Turns in one plane each, and the order they were made in; the first pair answered
K910 (before -> after):
[ -5   5  -8 -14   8   8   4  -5   9  10] -> [  1   2 -12  -9   7  12   9  -3   5   9]
[ 14 -43 -46  12 -19  23   9   3   5  -7] -> [ 18 -32 -29  41  -7  22  14  18 -11 -21]
[ -2  21  20   4   9   6  -2  -1 -16   1] -> [ -8  20  20  -7   5   1  -8  -6 -10   7]
[  1  13   9  -1  28   5  -2   1 -17  -1] -> [ -4  13  11  -9  26   0  -7  -4 -13   2]
K319 (before -> after):
[  4  29  16   6  18  11   3  -1 -20  -4] -> [  2  22   7   4  26  14   1  -2 -22  -5]
[ 22   5  -6  19 -13   5   4   8   3 -20] -> [ 17   7   3  22 -10  -3  -3  10   0 -23]
[ 21  10  -6  32 -19  12  23   1  -3 -16] -> [ 13  18  13  36 -16   0  15   4  -5 -22]
K174 (before -> after):
[  1  11   1  -3  17  10   8  -9 -14  11] -> [  4  10  -3 -12   0   7   9 -14  -1  18]
[-11 -11   1   8  35  -1 -14   8 -22 -14] -> [  5  15   5   7  34  15   7  -1 -26   1]
[ -9  -1  10   7 -18  -6  -1   4   2 -10] -> [-10   0  12  11 -10  -4   0   7  -4 -13]
Now pairs of rows:
Each pair is two turns apart.
[ -1   1  21 -18 -21 -11  -3  -6  21  -3] -> [ 13 -14  -3 -15 -26   6   8  -4  22  -2]
K910 K910
[ 15   8   8  15 -19   3  13  16  -3   0] -> [  9  10  14   9 -25  -8   7  15   3   2]
K910 K174
[ 10   0  31  -2 -33 -25   4 -12  18   5] -> [ 19 -14   8  -7 -38 -12  11 -14  21   8]
K910 K910
[  2 -12 -24 -36  -8  19  -4 -13  12   8] -> [ -1  20  19 -26 -27  -5  -8  -5  20   6]
K319 K319
[ 21  36  22  24  -5   5  22   5 -10  15] -> [  4  42  32  -2 -11  -9   5  -7   4  25]
K910 K910
[ -8  -2  13  12  -8 -10   2   0  18   5] -> [-8 -1 16 20  5 -8  1  3  8  0]
K174 K174
[ -3   3 -11   5  24   6  20  13  -4   2] -> [ 4 16 -2  7  7  3 26 13  5  7]
K319 K319
[-15  22  24  -5  17  -7  -5  -6  -2  -1] -> [-18   2   1 -17  29   4  -8 -12  -5   3]
K319 K910
[ -7   7  18 -10   6  -8  -3  -7  -2  -2] -> [ -9  -3  10 -17   5  -7  -8  -9   1  -1]
K910 K174
[ 10 -13  -7  14 -28 -12   5  10  17  -9] -> [  3 -10   5  22 -18 -20  -3  16  10 -18]
K910 K319
[ -1   5  -1 -16  12  -1  -5 -15  -9  19] -> [  4  11   2 -16   4  -2  -1 -15  -5  22]
K319 K319
[ -9 -18  -8 -13  -8  -6 -16   2  12   1] -> [ -2 -12  -5 -14 -19  -6 -10   0  19   5]
K319 K319
[  0  31  32   7  24  -3   0   1 -25   1] -> [-12  15  18 -10  39  -1 -12  -7 -28   4]
K319 K910
[  4  -8   0  22  -9  16  -6   6  -9 -19] -> [ -8   4  20  15  -7   2 -17   2  -7 -18]
K910 K910
[-17   0  12 -23 -20 -13 -16 -16  22   6] -> [-25  -4  20   4  22 -12 -21  -1  -9 -17]
K174 K174
[  9  20   3 -11  16  15  18 -12 -15  19] -> [ 14   7 -12 -18  -8  15  20 -13   2  22]
K174 K910
[-17  -4  11  -4  14 -14 -19  -6  -3  -4] -> [ -8 -19 -15  -5  19   3 -10  -8  -6  -2]
K319 K910
[-21   2  10  -9   4 -14 -20   6   4   3] -> [ -9 -14 -20 -14   5   9  -9   0   3  12]
K319 K319
[ -4  -8   9   0 -19 -17  -5   2  12  -6] -> [ -4   1  15  17   7 -10   0   7  -8 -14]
K174 K174
[-25 -21  -7 -25   6  -2  -6 -17   9  -6] -> [-17 -27 -18  -9  20  10   1 -11  -4 -12]
K910 K174
[ -2   3  -3  31   7  -3  13  11  -9 -21] -> [ 11  20  -5  17 -17   3  27  -3   5  -1]
K174 K174
[ 17   9   3  36  11  -6  10  15 -13  -2] -> [ 15  23  15  29   5 -12   7  11  -9   3]
K174 K319
[-15 -26 -44 -42 -27  15  10 -12  19  19] -> [-34 -45 -37  -8  28  11 -10  12 -21 -20]
K174 K174
[-10 -14  -7  12 -17 -11   0  18  14 -17] -> [  0   7   1  26   7   5  14  18  -9 -16]
K174 K174
[ 14  19  28  23 -23 -16   9   3   8 -15] -> [ -9 -18   4  16  28  -9 -12   3 -16 -31]
K319 K319
[ -9  -7   2 -12   7 -14 -13   3   2  -6] -> [ -9  -3   3 -13  15 -10 -10   1  -4  -6]
K174 K910
[  8  -7 -26 -11  10  28   9 -16  -1  28] -> [ 16  -8 -28  -6  -2  28  15 -12   6  26]
K910 K174
[-20  -4  22  11  15 -21 -16  15 -11 -18] -> [-23 -28 -12 -13  22  -7 -21   1  -7  -8]
K910 K319
[-15 -13 -35   3   7   0  -8   2  -3  -8] -> [  1  -4 -38  10  -7   8   8   3   2  -2]
K910 K319
[ -3 -27 -12   0  -5  -7   3   1   0  -8] -> [ -1 -21  -2  14   1  -7   5   8  -8 -15]
K910 K910
[-20 -16 -25 -47 -25   7  -8 -14  19  13] -> [-25   9  10 -38 -38 -14 -13  -8  25   9]
K319 K319
[  7 -11   8   3  22 -12  -8  -3   5 -16] -> [ 10 -18  -7  -5  22  -3  -4 -10   8  -9]
K910 K319
[ -1  -4 -16  25  47  44   0  19 -34   3] -> [-25  21  25  13  52  15 -22  14 -31   3]
K910 K910
[  9   1  -9   5   5  10  20  -1 -15  13] -> [  3 -12 -15  -8 -16  -2   8  -3   4  14]
K174 K174
[ 2 -7  0  8 15 10  3  3 -4  1] -> [ 7  8  6  4  4 10 10  1  2 10]
K174 K319
[-13 -17  -2  18  19  -1  -7  13 -13 -20] -> [13 23  2 10  4 21 23 -3 -8 10]
K174 K174
[ -5   8  15  -2 -13 -10   7  -5   9   2] -> [-15  -3   9 -11  -4 -13  -3  -7   8  -1]
K319 K910
[-21 -24   2 -14 -15 -15 -18  12  17   5] -> [-11 -34 -17 -10 -14  -1  -9  13  14   6]
K319 K910
[ 9 27 20 -1 -8  3 10  5 16  1] -> [-12  12  23  -4   0 -12 -14   9  17 -11]
K174 K319
[ 17   6 -25 -30   1  18  12 -21   4  29] -> [  2  40  31 -16  -8 -17  -4 -12   8  19]
K319 K319
[ -3   9 -11   5  24  12   7  -9 -18   9] -> [  4  26  -2  -5   0   6  12 -15  -1  20]
K174 K319
[ -9  -9   2 -15  16   0 -12 -24  -9   6] -> [  7 -15 -14 -10   9  14   2 -21  -8   8]
K319 K910
[ -5  24  24  25  37  -3   0   5 -31  -7] -> [ 13  38  15 -12 -23  -3  16 -18  12  29]
K174 K174
[  0   9 -11 -16  -7   9  -2  -9  16   4] -> [ -6  -1 -11 -15  -9   3 -10  -4  21  -3]
K174 K319
[ 23   5  -2   7  20  35  15   3 -18   4] -> [32 12  0  5  0 32 22  0 -5 12]
K174 K910
[ 13   5   0   2 -26  10  14  -1   0   4] -> [  1  13  21  12 -17  -3   5   6  -5  -6]
K910 K319
[  4  14   1 -13   4   8   8 -11  -2  15] -> [ -9  -9  -5 -18  -6  -8  -9  -7  10   7]
K174 K174
[ 21 -18 -15  37   2   6  -1  28  -8 -32] -> [ -5   8  26  25  10 -24 -23  22  -5 -33]
K910 K910
[  8  -1  -3 -11  -3   2  15  -2   7   6] -> [ 9  7  9 -3 -6 -3 14  2  5  1]
K910 K319
[ 15  -9 -17  11 -29   4   3   4   6   7] -> [  2  -5   3  19 -28 -14 -11  12   5  -4]
K319 K174
[ -5   3  -1 -16 -14  -6 -10 -10  17  11] -> [ -3  -4  -8 -17 -14  -2 -10 -10  17   9]
K319 K910
[ 18   7   9  30  -4 -10  -9  16  -3 -14] -> [ 27  17   9  22 -16  -5   1   7   6  -2]
K174 K174
[ 23  -6 -27  10  -5  16  32   2   2   8] -> [20 16  7 29 -4  3 29 14 -6 -3]
K910 K319
[ 10  -6  17  11   6  -1  12  10  -6 -20] -> [ 18   1  14   6   7   9  21   3  -7 -11]
K319 K174
[-16  11  15 -29   1 -14 -17 -12   8  12] -> [  3 -13 -24 -27  -8  10   0 -12  12  16]
K910 K910
[  6   9   8   9 -38  19  21   0  12  -8] -> [ -1  -2  10   8 -44   8  10   5  19 -15]
K910 K174
[  0  -4 -20   1  35   8  33 -16 -10  10] -> [  7  12 -14  -4  17   7  42 -23   0  21]
K910 K174
